128 stands for zero in the data rows.
Here are some numbered points:
[ 93  97 122 149 129 168 102 131] 0
[118 115 131 132 105 140 134 122] 1
[ 92 107 129 137  66 132 149  95] 2
[129 142 113 112 109 142 126 119] 3
[132 122 128 169 103 119 123 112] 4
[151 131 121 117 193 107 114 135] 5
[144 124 131 121 130 145  97 139] 6
[135 136 166  68 162 169  67 174] 7
[ 93  88 161 114 142  55 136 133] 8
[161 118 129 120 114 134 126 114] 9
[148 103 119 170 119 106 141  89] 10
[111 113 155 174 116 113 124 167] 11
[ 84 113 145 145  80 146 148 125] 12
[165 142 142 105 190 137 101 153] 13
[ 87  84 137 182  61 112 116 110] 14
[129 131 126 129 127 133 120 136] 15
[ 88 194 186 125 154 137 112 160] 16
[122 122 118 147  99 119 152 121] 17
[174 174 111  78 171 160 126 123] 18
[ 69 104 141 120  48 174 160 110] 19
[162 144 106 148 162 114  99 132] 20
New points follow, each followed by the numbers of its three nearest points above by angle, nearest first.
[161 126 125 119 123  91 162  98] : 10 9 17
[154 112  95 119 235  91  82 164] : 5 13 20
[215 107 102 168 226  48  84 128] : 20 5 13
[110 128 116 131 104 136 132  95] : 2 19 1
[108 133 144 135 114 164 137 164] : 12 19 15
[102 135 147 101 138 125 181 130] : 8 19 16
[109 128 143 118 106 149 129 113] : 19 1 12
[ 84 136 147 136 108 137 153 122] : 12 19 2
[119 123 152 119  86 134 133  98] : 2 19 1
[129 127 117 136 136 141 111 139] : 15 6 0
[110 118 145 111 138 158 127 155] : 7 0 16
[117  97 156 137 116  83 153 136] : 8 11 14
[151 122 134  98 135 128 137  64] : 9 18 10
[141 134 149  94 125 134 155 125] : 18 9 3
[129 118 160 135 127 104 156 111] : 8 10 17
[ 65 119 136 122 105 170 152  72] : 19 2 12
[124 139 142 113 126 143 116 129] : 7 16 6
[128 157 145 105 150 186 105 169] : 7 15 6
[145 142 145 136 132 114  96 110] : 20 6 13
[ 39  72 152 158  13 151 162 113] : 12 1 2
[225 164 114  93 187 129 107 114] : 18 13 5
[ 99 128 112 125 102 147 166 122] : 19 12 2
[110 115 133 152 119 131 117 107] : 14 4 0
[148 128 121 130 133 124 111 131] : 20 6 13
[153 137 123 112 145 116 135 105] : 18 5 9
[109 130  96 130  94 165 154 118] : 19 1 3
[ 94 120 106 130 108 142 121 137] : 0 19 12
[139 130 109 125 138 116 110 122] : 20 5 13
[201 216 115 125 173 145  48 255] : 15 13 20
[137 120 138 124 122 101 130 131] : 8 10 11
